(in the rows, 128 means zero)
One turn moves each row of this set onto another row. After a few examples, where does it send each row asked below?
kuf: [115 101 106 129 147 136 117 118 134 141 153 157 124 134]
nonod: [127  98 117 130 110 130 149 155 135 118 147 132  97  85]
kuded: [104  77 111 122 141 114 127 131 124 137 161 133 109 144]
bozu: [130 109  94 130 142 103 103 144 114 109 149 142 115 112]
vilav: [138 107 101 113 149 118 111 160 114 107 134 155 118 121]
Zur: [125  92 124 134 133 117 123 158  99 125 119 121 113  98]
feraz: [124  96 126 127 107 134 162 153 134 126 149 133  96  99]
zive: [124  84  97 112 155 119 106 154 123 113 139 144 115 121]
letid: [110  91 116 129 108 155 151 138 116 124 152 126 123 100]
Pido: [113  71 106 109 154 125 118 148 128 127 145 141 112 137]
kigog: [111 106 115 142 110 111 116 147 149 113 145 134 112 146]
sus: [120  90 122 128 110 133 157 151 137 126 150 129  95  95]
fepab: [128 103 123 107 140 129 142 155 110 128 140 161 117 154]
votoz: [120 106 117 130 104 153 152 143 109 118 148 134 126  96]
Roka: [128 103 125 128 106 133 160 156 131 122 147 137  97  96]
deru: [125 120 111 130 142 135 124 123 125 137 149 167 127 137]
direp: [122  90 118 130 111 131 151 153 138 122 149 128  96  89]
nabaz: [117 114 115 143 108 109 115 151 145 109 142 138 114 143]
mepo: [127 102 138 131 126 123 143 158  92 134 119 130 114 117]
Lor: [110 106 117 142 108 112 120 147 148 115 145 136 112 150]
nepo: [111  77 133 130 133 123 137 150 103 140 125 117 110 116]
siten: [119 109 112 128 144 137 125 119 130 143 152 162 126 140]
num: [119 104 100 130 149 132 109 120 133 134 150 156 126 125]
Mozab: [126 115 100 132 148 131 108 123 130 130 147 161 127 121]
Gezat: [116 116 117 143 107 111 120 150 144 112 143 140 114 148]
miseg: [139 130 107 128 133 107 121 148 102 112 146 156 118 126]
puzim: [114  98 124 120 132 118 145 135 112 140 158 147 112 159]
Gido: [121 105 111 131 107 151 144 143 111 114 147 132 126  89]
Benab: [112  83  96 127 147 107 105 135 124 123 157 130 111 121]
delom: [114 109 113 143 110 109 113 149 147 111 144 136 113 142]
mavu: [117  88 140 129 128 125 146 153  97 141 123 125 111 122]
guta: [130 104 130 133 129 119 132 160  92 126 117 128 114 105]
Gad: [116  97 108 132 110 151 140 141 115 115 148 127 125  86]
pegeg: [115  99 119 129 105 155 156 140 112 123 150 131 125 102]
Vug: [115  79 125 132 136 119 125 153 104 133 123 115 111 103]
viv: [115  81 119 106 147 129 137 148 121 133 145 149 113 153]
sugaz: [111  89 110 130 111 153 144 138 118 120 151 124 123  92]
Dem: [129 123 106 131 143 133 116 125 125 131 146 166 128 128]
Ker: [139 116 115 110 142 123 129 160 107 115 134 163 119 138]
zofur: [131 125 122 123 128 115 143 143 102 128 151 158 116 149]
pibu: [130 104 120 130 108 131 154 157 131 118 146 135  97  88]
Gid: [114 111 119 142 107 112 122 149 146 114 144 139 113 151]

zofur moves to puzim
nepo moves to Vug
Where do these go?
deru moves to siten
zive moves to vilav
sugaz moves to Gad
kigog moves to delom
pibu moves to Roka

